One turn moves each row of this set onto another row. After a few examples, where does it send each row asked below?
K732: [  6.2  15.3  -1.1  29.5   0.6  -8.9 -22.3   0.7  12.1  -4.4   1.4  11.6
  -0.1   4.3  45.6   7.9]
K912: [-10.9  15.5 -10.2  -9.0   8.2   5.6  37.0  -4.9   6.5  16.2   7.1  26.5
  15.4  -5.6  -9.3  -6.3]
K983: [ 31.7  11.5   1.3   4.2   4.3  -5.0   9.5  10.3  -2.2   9.4  -4.1  17.7
  -0.1 -29.0   7.9 -25.1]
K971: [-30.3  21.4  36.0   3.5  -3.3  13.4  -4.7   4.3  -7.6   4.2   1.9   1.7
  12.0  -9.8 -10.7 -26.3]
K705: [-21.0  36.4  25.3  -1.0 -13.5   0.2 -21.5 -17.1  -3.9  -5.4   4.4   8.0
   5.3  27.1  -1.2 -10.8]
K923: [ -4.8 -16.6  -9.6  -9.7 -10.8 -18.7  14.6   4.2  14.2 -29.2  -9.1  -2.8
   2.8 -11.5  18.6   2.1]
K998: [ -1.3  20.0   6.4  36.0  -3.6   3.1   5.9 -15.2 -11.4  16.0  10.1  11.5
 -10.4  23.3  22.1  -2.7]
K197: [-11.3  18.2  -7.9 -24.4 -11.4  -4.7 -22.6 -17.3   8.8  15.5  -0.5   9.0
 -12.7 -31.0  11.1 -19.3]
K879: [ -6.1  44.4   8.1  20.2  -4.4  24.8 -10.5  -5.6  16.0  13.4   8.0  19.5
  -8.1 -12.8  -5.6  13.8]
K855: [  6.0  -4.5 -12.3 -21.2   8.6   6.2   0.3 -21.5  -2.9   1.6  -4.1   4.7
  16.1   2.6  18.4  35.5]
K629: [-17.9   0.1  13.1 -35.6  13.7  24.1  14.8  23.6   2.9   8.4   2.1   3.4
  -3.0 -14.5  10.1   4.8]
K787: [-14.6  -4.2 -12.4  -0.8  -6.6 -13.2 -36.4   0.2 -25.2  14.5  -7.2  16.2
 -10.2  -0.9  17.8  -7.2]
K782: [ -0.7  29.5  -3.0  -0.9  -6.0  19.3  -5.2  17.9  -2.7  31.7 -12.0  -0.3
   4.2  26.8  17.0  -5.2]
K434: [ 13.8 -27.9   2.0  13.1  19.2  11.2 -11.1 -10.7  12.3   4.2  -5.8  -8.7
   6.4 -19.9   5.4   5.3]
K10: [ -1.9  27.1   7.6  -4.6   0.3 -26.6  -5.8 -32.3  -8.5  13.3  11.6   3.5
   6.7  13.1  15.6 -13.5]
K795: [-19.6  14.3   7.0   1.7 -14.4  35.6   9.8  13.8 -11.2  -2.8 -30.3  14.3
   0.3 -16.8  11.3 -24.3]
K712: [ -8.9  13.4  14.3  27.2  18.7  11.0 -23.0 -15.2 -21.6 -16.4 -21.8   9.5
 -11.8  13.5  13.0  -6.5]
K948: [ 12.7   4.8  28.4  -6.0  13.8   3.4   4.3  18.9  -5.2  16.2 -24.3  -2.4
 -12.7 -16.3  16.7   9.1]
K696: [  5.6  22.3  13.6 -13.0   0.7  26.4  15.0  11.9  26.2 -15.3   9.9   7.3
  13.2   8.3   9.1 -30.9]
K147: [-13.9  35.1  -9.6 -10.8 -11.7  27.5  -6.1  -5.1  14.7 -13.5  -0.2  15.2
  -8.7  -5.8   8.5  32.8]
K579: [ 14.4   5.8 -14.4  -3.7  18.8 -28.6  -5.2  -1.8   3.5  -9.4   8.2  18.4
  -3.7  26.9   2.7  -3.7]
K320: [-15.5  -8.5  12.4  -6.3  11.1 -12.5  -1.5  -0.4  -1.5 -29.6  14.7  27.9
  -2.6 -19.3  22.4 -22.9]
K308: [-12.4 -15.7   8.5 -13.9  29.5   4.5 -10.4 -35.6   0.6  -0.7  -2.7  -3.7
  17.2 -10.5  11.0   6.4]
K96: [ -6.0   6.8 -17.0   2.8 -22.9  -8.3  -7.1   9.0 -19.3 -23.8 -16.9  -1.1
 -11.1  -7.5  24.2  16.3]
K37: [ -3.8   2.5  10.1  26.4  27.0  20.8 -10.2 -10.9  24.6  -2.0  11.7  -3.0
   8.4  -7.3 -12.9  -8.3]
K899: [-38.0  13.3   0.2 -15.0   0.9   1.1 -17.6   5.2   8.0 -14.6 -27.5  10.4
   0.1  29.9  11.2   0.6]
K860: [  3.9  -0.1   3.9  -4.5   6.1  31.4 -32.1  18.8 -12.1 -18.5  -0.8  -2.0
  13.8  22.1   3.3   4.7]
K626: [-30.9   2.1  13.5  -9.6  21.0  15.8  20.7   1.1 -24.7  -9.5  16.6   8.2
  15.3  -3.4   3.5  -7.8]
K158: [-25.7  26.1  -3.3   4.0   7.2 -18.3   4.6   9.5  26.6 -18.9  -8.6   9.4
   7.3  -4.7  30.5  17.9]
K417: [  5.3   3.3  25.2 -21.5   5.0  17.5 -16.0   6.4  -5.1  20.4 -29.8  14.5
   8.3  -1.1 -18.5  -2.3]
K794: [ 16.6  -8.2 -22.0 -14.3 -18.7   7.8  16.8  -4.7  10.1  -0.3   7.2  14.8
   3.0  13.0 -15.2   1.0]
K344: [ 11.2  19.0  -0.1   4.7 -17.7  10.7  -6.8  34.8  -4.0  -2.6 -20.2 -13.3
 -19.0   0.0   3.3   9.8]
K546: [ -4.3  -4.8 -24.0  -4.9 -18.9   7.9  10.9 -11.1  15.0   5.4  16.8  22.7
 -17.7 -19.6  20.4 -16.8]
K650: [-11.4  30.4 -19.7   4.8   8.7 -13.1 -12.1 -23.6  27.2 -16.0  -4.3  16.0
  -2.0 -12.4  17.4 -20.2]
K168: [ 12.4  -6.7   3.0  -0.9  -5.0   6.1  26.4  27.2  19.1 -10.2  -4.2 -13.6
  -5.8   1.9  -2.8  -3.5]
K283: [-11.5  10.3   7.3  31.4   6.8  31.1  -5.9   7.0  18.9 -11.5   1.8   5.3
 -19.5 -25.2  -0.9   7.8]
K18: [-12.2  19.8  -2.4 -18.3  -9.1  20.1  -8.7 -36.5 -14.3  11.0  -4.1  21.5
   0.3  -8.7  11.5  24.1]
K609: [ -8.2   6.0  10.6  -3.4   4.4  -9.0   2.2 -17.6  -9.7  19.8  12.6  -3.1
  11.3 -22.3  -1.4 -38.2]
K183: [  6.4  17.7  23.1  -8.2  -2.6   9.2 -37.0   3.0  24.9  -5.1  -5.0  -0.9
  27.4   9.5  -4.1 -11.7]
K759: [ -7.7   4.0 -16.6  14.8  -6.6  27.4 -22.1  -2.5 -16.9 -30.5 -16.2  -3.1
 -10.8  -3.7   2.0 -16.2]

K923 turns into K971
K629 turns into K712
K794 turns into K183
Now these:
K320 turns into K795
K18 turns into K434

One turn moves each row of this set onto another row. After a few examples, where does it send each row asked below?
K994: [  5.3 -18.0   9.8 -43.3  10.1 -28.1 -13.3  -0.9  -6.0 -21.4   7.1  48.0
 -14.7  -6.3 -29.0  18.0 -17.2  26.6  14.0 -20.4]
K586: [  8.0 -22.4   2.1 -15.0  14.0  21.8   2.8   7.5 -31.0 -33.5   5.1  30.6
  16.1  -5.2 -22.4  13.9   0.8 -20.4  11.2 -26.9]
K488: [ 17.5 -20.0   3.7  -1.8  12.8  18.8   0.9  10.4 -17.4 -32.9   8.7  31.7
  12.3  -7.3 -23.2  11.3   4.6 -26.6   3.8 -34.8]
K62: [-22.1 -31.3  -2.1 -16.1  46.6 -37.6   4.8   7.3 -24.2  19.4   3.7  33.3
 -12.2 -11.7   6.3  23.7   8.8  16.6   1.3 -39.4]
K248: [ 28.4 -16.7  21.6  -3.3  25.0 -19.6   2.3   2.4 -11.0 -19.6   0.2  34.9
 -37.3  -0.8 -34.3   9.8   5.5  17.1  25.4 -23.4]
K161: [-18.6 -31.0   2.5  -5.2  48.1 -36.5   6.0   7.2 -22.0  18.0   2.8  31.5
 -17.3 -10.5   6.1  19.2  14.4  14.7   1.6 -39.3]
K738: [  9.2 -12.9   4.2  -6.3  13.0  17.2  -9.7   8.4  -8.7 -37.1   8.8  36.5
  16.7  -5.6 -18.0   8.0  -1.4 -20.0  -6.1 -28.5]
K330: [ -5.0 -17.3 -57.6 -17.5  12.2 -21.1 -13.6   4.4  -2.3 -12.5   1.4  39.0
 -15.5   8.0 -23.6   4.4   1.6   0.6   9.2  -7.1]
K460: [ 13.4 -20.0  13.8 -33.3  20.0 -18.3  -4.2   5.2 -29.3 -16.2   5.5  33.4
 -31.3 -17.5 -40.1  24.8  -6.3  21.3  27.6 -23.3]
K317: [-20.5 -29.3   2.9  -1.9  47.5 -37.8   5.0   3.2 -14.1  17.2   0.7  35.6
 -13.4  -5.6   9.0  15.3  13.2  16.0  -4.8 -36.7]
K476: [-10.0 -19.3  44.1 -23.5  18.6   5.3 -21.8  -2.8 -21.4  16.7  -6.2  40.8
  -1.4  -9.0   3.8  14.0  -1.7   9.3  11.2 -24.2]
K442: [ 26.7 -19.1 -43.6  21.6  27.1 -14.5 -14.5  21.5 -23.9  -8.1  11.7  41.9
  -7.3 -11.8  -6.8  20.2  16.8   3.6   1.8 -33.8]
K51: [  8.4 -35.5  46.2  -8.9  10.0  -4.5  -7.4   1.8 -16.6  24.0  -1.5  37.4
  -0.4   0.3  -5.6  13.9   6.9  -1.7  16.0 -38.5]
K172: [ 20.8 -31.0 -51.7  -4.2  20.0 -16.7  -2.5  13.2 -40.9  -3.0  10.1  38.3
   9.5  -9.9  -8.0  24.2  10.2   7.5  15.7 -29.9]
K659: [  0.3 -23.2  48.4 -11.6  11.1  -2.8 -24.5   2.9  -9.0  20.0   2.4  45.6
  -3.4  -5.5  -1.9  13.3   0.7   2.6   1.9 -37.0]
K709: [-16.1  -7.6   6.8 -25.4  24.5 -38.9 -38.9   6.0 -22.4  20.2  11.1  50.9
   3.1   3.4 -16.2  13.0  -8.8  -6.5  36.6  -2.3]
K429: [ -2.1 -25.0 -59.6 -19.1  14.6 -17.8  -8.1   9.3 -17.6  -8.5   3.7  31.1
 -25.6  -1.0 -30.9  11.6   5.1  -3.4  20.5 -12.9]
K31: [  1.1 -15.5 -53.7  -0.1  15.6 -19.5 -10.9   7.8   3.1 -13.7   0.5  39.6
 -26.1   7.5 -24.2  -0.6   9.2  -2.6   9.5 -10.5]
K754: [  0.5 -31.8  42.8 -21.2  17.9   3.3  -6.4  -5.3 -32.4  21.2  -9.4  34.0
   3.5  -1.5  -2.9  13.4   2.2   5.1  24.2 -26.2]
K61: [-25.6 -15.3  -1.2 -14.5  13.2  22.5  -7.4   6.1 -13.6  32.7  -3.0  48.7
   3.1 -16.6 -36.7  10.3   1.7  10.1 -15.7 -24.1]
K882: [ -4.8  -7.2  13.4   0.7  23.3 -43.4 -39.8   8.9  -2.7  19.4  10.4  54.2
  -3.2  12.3 -16.7   6.4  -2.1 -12.8  26.1  -9.9]
K427: [  4.4 -16.7 -49.1 -12.9  26.0 -14.1 -10.2   4.4 -33.4 -12.1   0.2  44.1
  16.7  -4.3   4.2  14.0   1.6  18.3   7.3 -12.1]
K478: [-14.5 -15.3 -27.6  -5.7 -24.3 -16.3 -14.4   0.5 -13.1  14.3   1.8  41.1
  24.6   1.4 -38.3  22.7   1.3  -2.4  22.6 -15.6]
K774: [ 18.1 -14.8  20.2 -13.6  15.4 -31.0  -9.1  -4.5  12.2 -23.0   1.0  47.4
 -17.3  10.0 -28.3   6.0  -6.0  25.3  10.6 -21.6]
K812: [ -6.3 -24.7   2.1   8.7  14.7  17.5  19.2  -0.4 -12.3  32.3 -12.4  44.9
   6.3   1.9 -37.1   1.9  14.2   5.7   0.9 -27.3]
K490: [-13.3   8.1 -12.7  31.9  -2.0   4.1 -23.8   6.1 -21.4   6.5  -4.3  31.7
 -12.6  -8.5 -36.2  12.6  12.2  -1.5  25.8  -8.2]
K357: [  7.9 -20.8 -54.3   0.2  16.3 -15.6  -7.8  11.5 -11.8  -6.7   4.1  30.3
 -33.1   2.5 -31.3   7.6  12.6  -6.5  17.6 -16.8]
K73: [-22.8 -28.9  -0.4 -12.4  44.8 -39.8   3.2   2.5 -14.8  16.5   2.3  36.5
  -6.8  -7.1   8.9  15.2   8.7  17.3  -3.8 -36.4]
K959: [ -3.1 -17.9   7.8 -14.5  27.8 -34.1 -26.1   9.5 -36.9  24.9   8.8  42.1
  -7.7   2.0 -26.5  16.7  -0.5 -10.9  52.0  -8.2]
K258: [-15.7   0.1 -19.1  20.9  -8.9  -8.3 -10.5  -9.2  -6.1   4.3 -12.8  40.2
  17.5  11.3 -29.6   1.8   7.4   4.4  27.8  -1.0]
K418: [  7.6 -18.0  14.3   9.0  26.8 -41.4 -25.6  11.4 -17.2  24.7  11.9  45.3
 -12.9   9.0 -25.8   9.1   9.1 -16.9  43.9 -17.5]
K884: [-13.0  -9.0 -23.9   8.2 -17.4  -5.3 -25.9  14.8 -26.8  15.9   9.1  34.4
  -2.9 -20.5 -45.6  29.0  10.0  -5.0  22.8 -22.9]
K297: [  9.5  -6.9 -42.9  15.9  31.8 -14.9 -23.0  13.1 -15.7 -16.3   3.7  47.9
   2.0  -7.2   7.5   6.8   8.7  15.3  -4.7 -15.7]
K803: [-12.8 -24.3   1.6  -0.3   5.5  10.6   3.8   2.6   2.4  33.6  -2.6  54.6
  10.3  -4.3 -36.1   7.3   6.6   6.8 -18.0 -32.0]
K301: [  1.2 -13.0   2.0 -21.0  17.4  22.5  -7.5   6.6 -21.5 -38.5   4.7  32.6
  18.8  -9.4 -16.7  10.5  -5.6 -15.2   1.3 -21.1]
K607: [-19.6 -16.9   0.4  -5.1  21.2  28.2   8.9   3.6 -31.6  32.4  -9.2  39.9
  -3.7 -13.0 -37.7   6.0   8.7  12.2   0.3 -18.0]

K62 turns into K73
K248 turns into K460
K478 turns into K258
Now these:
K427 turns into K297
K301 turns into K738
K429 turns into K330
K812 turns into K607
K709 turns into K882
K51 turns into K754

